In the data rows, 128 means zero.
In each game, the first row plays the second. By how much does the first row win? 20 means about a draw, 40 a big win and 0 a big loss. Wins can go round in a circle. Each row has two weighted sums of its numbers, A and B, taken from their middle values. A row wins by its A times the other's B, less its B times the other's A.
[129 181 146 132  89  97  85  80 146  83 192 154  31 199 115 199]
[ 82  95 121 148 164 123 102 102 177 131 170 151  89 161 141 161] -> 15
[149  99 115 183 176  77 184 107  92 200 103 129 142 115 158 117]
[139 143 122 115 109 104 167 173 130 137  66  67 174 127 125  92] -> 18
[101 102  93 157 191 143 104  90 146 158 205 182  85 142 190 154]
[ 82 128  94 193  16 136  76  69  62  81 121 136  97 134 112 123] -> 2
[ 80 162 145 131  84 162  84 149 126 117 147 113 141 133 138 139]
[190 137 130 146 149  86 160 106 114 201 115 101 137 161 148 109] -> 12
[152 145 160  59  80 193  90 196 131  79 155 126 122 154 117  96]
[172 141 129 120 117 145 162 149  79 157 115 119 187 118 141 108] -> 21
[194 159 124 103  85  93 199 146  87 139  91 106 172 141 131 107]
[110  80 127 156 157 109 133 120 186 144 134 105 103 130 147  84] -> 13
[125  84 115 147 174 139 168 145 108 169 112 130 152  94 134  99]
[133  91 126 112 148 125 185 168 121 156  53  92 200  79 144  99] -> 18
[124 133 157  85 130 198  90 153 130 117 157 155 127 128 128 132]
[153 173 152  85  96 199  99 183 105 106 157 128 140 122 131  87] -> 21
[141 153 110 191 117 105  84  60  61 150 168 145 108 151 114 148]
[135 106 125 148 153  58 173 118 156 167  60  86 170 138 129 132] -> 19
[228 226 177  40 113 166 115 220 129 140  84  60 174 178 151  85]
[125 103 127 108 135  99 149 151 197  80  94 133  99 129  79 125] -> 39
[189 180 169  42 132 172 100 228 163 135  96  66 154 157 141 106]
[150 113 118 129 128  81 192 100  99 128 115 156 147 120 147 178] -> 20
[123 118 140 146 145  74 160  59 133  82 170 194  80 154 149 214]
[149  94 125 104 122  75 203 152 161 146  57  92 168 118 125 108] -> 20
[107 120 118 120 152 192 113 139 119 110 144 161 146  76 157 114]
[ 93  60 124 154 169 152 125 143 178 119 115 116 155  92 132  71] -> 31
[160 136 149  94 142 115 147 194 187 159  53  45 166 144 123  69]
[129 157 125 163 141 150  67 109  86 158 163 141 120 130 116 129] -> 13
[ 81 116 150 137 146 157  76 153 145 156 130 116 142 105 121 123]
[162 168 125 103  79 154 123 148  86 132 133 110 144 150 116  96] -> 13
[135  88 126 117 184 136 136 177 132 206  72  55 218 104 157  93]
[ 65 109 121 137 137  90 131  56 166  24 171 213  73 162 123 219] -> 20
[117  81 118 116 147 153 161 182 124 164  68  86 209  79 128  80]
[126 151 110 140  65 126 120 178 139 145  91  50 142 155 121  64] -> 17
[174 186 144  76 109  32 146 161 200 119  80 102  47 183  45 149]
[144  98 130  79 137  67 184 160 178 148  23  76 135 126 104 101] -> 22
[108 173 149 113  89 130  86 164 155 111 123  85 101 161 106 114]
[132 132 134  83 103 153 134 154 128 121  97 104 161 137 166 137] -> 20
[126  99 117 146 146 167 127 111 102 119 154 169 145  84 146 126]
[141 163 162  67  78 163  98 201 153 110 113  94 127 151 116  89] -> 19
[129 147 130 104  58 112 109 160 167 104  84  78 108 163 104  96]
[108 114 109 145 105  93 115 100 156 134 101  94 105 157  97 114] -> 17
[199 186 121 160 118 103 167  73  40 152 195 164  88 136 166 155]
[124 123 121 112 109 129 105 132 152 105 132 113  85 148 113 121] -> 22
[ 80 160 158 130 144 135  89 109 145 130 176 169 100 140 133 206]
[102  95  93 166 183 144 117  89 151 150 204 182  90 138 181 157] -> 31
[133 117  91 169  92 110 154  85  61 124 126 134 125 111 141 114]
[106 123 109 148  95 169  76 147 120 142 115  91 142 118 118  67] -> 21
[ 97 107  96 158 180 132 116  75 154 147 213 176  56 178 181 169]
[117 121 105  96  90 177 119 160 137 122 108 103 180 136 144  99] -> 30
[144 176 144  81 111 191 101 130 102  94 188 162 113 159 127 133]
[ 92  87 107 156 164 153  90 169 120 193 103  77 195  89 126  96] -> 17
[181 178 147 114 128  36 194 119 156 136  67  88  71 186  78 136]
[173 160 129 127 134  76 175 157 122 171  56  53 128 164 108  91] -> 17
[130  97 110 137 123 117 188 128 108  97 127 147 120 117 123 135]
[142  69  83 178 188 125 159  93 111 203 151 152 164  94 182 111] -> 6
[110  84 106 123 118 182 115 141 129 128 117 126 158  80 141  64]
[183 139 119 189 176 104  75  55  43 173 173 197 134 126 135 168] -> 17
[ 76 121 116 150 138 150 104  53 107  93 182 204 141  98 109 200]
[ 83  82 117 136 138 190  95 148 147 126 134 138 154  76 137  94] -> 23
[165 114 116 151 155  91 144 103 125 212 110 101 147 147 145 104]
[150 103 136  86 118 124 135 165 157 120  72  77 110 124 114  76] -> 20
[177 205 131 118  61 125 133 138  76 124 127  92 115 177 111 101]
[112  68  94 175 169 122 111 102 142 181 115 113 157 116 119  97] -> 13
[184 201 163  84 104  33 149 117 157 107 106 120  27 198  76 189]
[133  95 125 133 155 175 114 135 103 170 147 155 165  94 153 107] -> 18
[120 106 102 145 114 178 100 132  93 119 134 141 167  83 138  94]
[141  84 121 145 148  68 199 117 128 155 106 126  82 129 145 123] -> 21
[130  53 113 116 171 130 152 153 161 191  60  82 194  91 147  80]
[127  80 122 124 132 116 181 129 117 129 114 145 133 106 126 128] -> 23
[ 78 127 148  99 106 182  84 164 162  96 134 117 135 121 124 124]
[127  76 116 193 177  83 180  93  98 183 129 169 148  97 162 141] -> 26
[126 174 151 116 114 180 107 125  76  96 164 164 121 112 127 136]
[121  87  94 153 154  83 176  83 116 172 188 171  75 131 197 160] -> 27
[184 169 160 110 133 111 119 159 167 165  89  61 138 178 118  96]
[ 79 135 127 136 138 185  66 126 113 128 160 156 130  91 121 132] -> 15
[196 164 115 110  79  82 192 143  93 128 100 107 131 146 116 121]
[125 164 133 132 135 156  80 121 114 157 183 149 108 144 139 153] -> 17
[120  95 139 111 154 103 166 133 178 116 118 146 112 118 121 142]
[ 62  97 100 133 143 120  88  75 205   1 160 221  75 174  83 201] -> 13
[127 144 123 123  99 121 130  94 108  75 154 160 118 135 126 179]
[ 79  83 122 175 171 141  94 101 186 124 147 141 112 121 114 116] -> 14
[106  42  95 154 207 141 158 129 124 188 132 167 173  77 174 120]
[111 115 144 101 125 190  99 142 161  92 163 163 111 114 140 124] -> 26
[ 96  72 106 122 135 200  97 152 140 117 124 150 183  68 136  95]
[ 89 133 117 157 133 116  95  55 148  73 206 188  42 187 129 185] -> 23
[ 98  78  47 164 204 186  84  94 104 166 154 180 194  48 112 111]
[178 153 162 101 125  70 156 131 160 140  97  86  68 161 106 113] -> 36
[143 209 131 145  78 119 130 219  89 119 113  27 124 147 127  64]
[117 140 143 112 139 195  81 136 122 127 155 154 138 104 138 118] -> 21
[166 124 137 156 151  59 204 109 131 157 110 123  92 147 116 126]
[127 125 119 114 100  84 168 146 138 100  72  98 137 128  98 122] -> 28
[134 134 139 119 105  88 112 152 198 108  89  71  96 162  84  98]
[ 92  90 105 155 175 116 125  87 153 146 217 170  40 194 199 154] -> 5
[118 140 166  77 121 142  88 196 173 119  87  80 126 120 105  97]
[157 161 159  79 113  76 129 180 190 125  68  81 115 160  79 137] -> 19
[ 66 103 105 172  99 127  92 113 117 118 137 125 147  96 110 130]
[147 115 158 113 147  90 124 151 204 144  89  79  88 138 111  95] -> 18
[133 114 110 121 129 179 119 120  96 122 145 156 169  99 138 127]
[117 185 161 131 107 123  88 154 138 133 135  86  93 174 121 138] -> 21
[ 54 104 105 139 140 121  96  62 175  28 181 220  73 148 106 201]
[ 87 171 151 136 104 151  73 142 132 135 161 122 122 141 128 158] -> 15
[168 153 152  97 121  39 174 115 158 106 102 115  51 174 102 162]
[123 113 144 122 154 116 148 127 162 124 123 142 109 132 125 150] -> 20
[ 96  96  98 126 103 142 124 136 143 102  98 109 163 111 113 111]
[115 135 133 113 127 130 127  98 118 125 131 155 157 113 144 196] -> 27
[144  93 147 116 185 142 134 165 169 177  91  84 172 117 142  68]
[165 156 151  56  84 130 120 179 161 102  80  84 116 146 109  94] -> 20
[168 175 147  94 137 111 167 169 113 155  61  69 139 143 138 108]
[201 229  98 179  51  76 157  74  42 105 138 112  86 191  98 135] -> 19
[100 169 157 132 123 152  78 158 130 150 141 106 128 135 129 129]
[142 100 140 145 138 129 137 160 160 144  92  67 154 118 132  52] -> 22
[122  74  98 158 158  88 165  67 129 232 192 149  80 118 224 121]
[118 140 147 106 112  85 101 109 189  55 143 136  30 183  97 172] -> 21
[ 63  91 118 113 140 163 105  92 166  36 158 198 127 110 121 188]
[138 143 157  91  91 165  88 171 154  90 133 105 103 135 126  89] -> 20
[110 126  96 139 126 167  86 121 122 140 148 139 119 114 145 119]
[112 147 108 172  84 146  82 153 117 158 123  83 156 144 133  78] -> 19
[153 152 121 116 110 142 119 171 113 166  99  75 165 125 129  80]
[175 113 100  74 104  68 202 136 182 168  52  69 110 163  59  87] -> 26
[178 174 131 117 114  40 179 126 164 135  59  74  90 189  72 126]
[ 64 106 121 123 131 105 109  79 183  16 168 206  70 157 108 192] -> 11
[153 175 115 190 121 113  73  36  48 127 191 186  78 155 118 185]
[107 188 145 157 127 139  72  77  94 138 188 155  95 145 119 177] -> 16
[195 176 133  89  80  77 183 133 120 121  98 108 110 168 101 140]
[142  95 114 137 148 107 148 150 159 186  82  68 129 123 103  67] -> 10
[191 161 183  48 126 162 105 226 168 117  79  64 128 149 124  98]
[160 150  99 179 170 124 102  66  61 156 188 189 131 118 125 180] -> 24
[ 71 105 141  97 109 167  88 149 163  62 119 137 130 109 120 138]
[106  77 132 176 181 116 116 114 201 160 150 113  97 138 135  83] -> 24
[ 80  72 119 140 152  93 167  97 171  66 105 153 138 110 131 167]
[108 130 144  90 114 151 105 168 146 101 115 113 122 108 121 116] -> 22
[148 144 150  57  99 159 105 234 172 125  67  57 164 127 120  66]
[161 159 101 186 107 120  88  66  36 128 163 155 117 127 115 146] -> 19
[204 205 150 174 126  56 182 110 128 151 104  81 123 192 112 115]
[121 131 108 106  81 165 119 158 125 117 105  95 155 142 132  99] -> 32
[104 103 149  78 110 191  93 184 170 100 113 109 146 108 125  82]
[ 76  83 111 124 120 130 153 129 139  74 101 140 160  88 111 125] -> 19
[103  90 121 117 128 128 136 141 156 142  84 106 173 108 127 117]
[191 131 160  78 136 141 156 176 133 143 117 111 136 126 156 103] -> 19
[144 111 133  87 121 108 137 149 146 141 110  98 102 127 138 102]
[ 89  52 130 137 163 105 163 103 174 113 122 152 123 107 137 146] -> 19
[181 136 129  76 115  47 182 145 173 157  54  84  88 161  58 103]
[121  62 115 109 166 195 125 163 133 177 119 128 187  73 156  80] -> 11
[148 155 131 130 102  79 137 166 174 153  64  43 109 172  73  85]
[101 111 131 138 111 121 101 149 189 108  91  81 125 138  99  85] -> 20
[202 156 158 179 155  99 183 123 130 166 109 108 148 159 138 101]
[ 93 101 125 108 146 201 100 157 128 121 138 149 153  67 151  98] -> 2
[184 174 113 169  83 111 158 159  60 149  98  73 153 130 117  66]
[190 126 137  94 124  83 197 146 133 176  40  92 163 134 140 103] -> 21
[108  94  80 163 141 136 104 100 106 149 131 131 167 100 120 120]
[131 209 163 112  50 165 119 167  71 111 143  85 119 138 152  75] -> 17
[186 213 155  65  92 143 116 216 157 134  90  57 161 181 146  88]
[111 123 143 152 140  58 150  60 144  67 170 186  44 176 135 209] -> 18
[142 151  97 197  79 107  97  92  61 151 128 124 147 147 120 120]
[169 106 108 164 160 103 147 108 107 217 104 100 173 129 150  93] -> 19
[114  81  98 159 144 121 163 123 140 154 117 107 113 107 131  79]
[137  77 110 147 145 126 190 119  91 139 138 168 147  91 151 132] -> 21
[102 117 118 168 180 121 106  68 148 148 203 179  79 159 157 187]
[ 92 100 115 155 152 111 142  67 102 110 185 206 100 125 164 195] -> 13
[100 109 119 118 155 182 106 129 135 101 167 169 123  91 157 129]
[141 120 100 168 163 134 141 120 113 191 142 125 141 114 143  91] -> 35
[103  91 110 123 148 127 124 123 168 114 160 139  91 141 151 122]
[132 213 151 125  63 126 100 107 106  89 187 137  75 190 127 150] -> 22
[163  71  94 175 209 144 143 121  86 222 149 166 194  73 174 115]
[ 80 105 135 133 139  92 144  61 139  51 169 200  76 150 140 207] -> 6
[153 144 164  87 160 206  96 186 144 156 140 122 167 141 142 116]
[ 65 123 118 129 117 128  83  74 187   6 171 202  89 163  91 206] -> 23
[ 24 118 138 143 152 158  82  57 136  86 180 203 136  78 104 205]
[ 28  63 143 122 168 157 129 109 158  83 120 169 184  37 142 164] -> 38
[148  98 112 205 172  86 163  81  58 189 169 178 130 107 176 152]
[179 191 143 136 122  63 168 131 165 144  70  66 108 194  96 120] -> 33
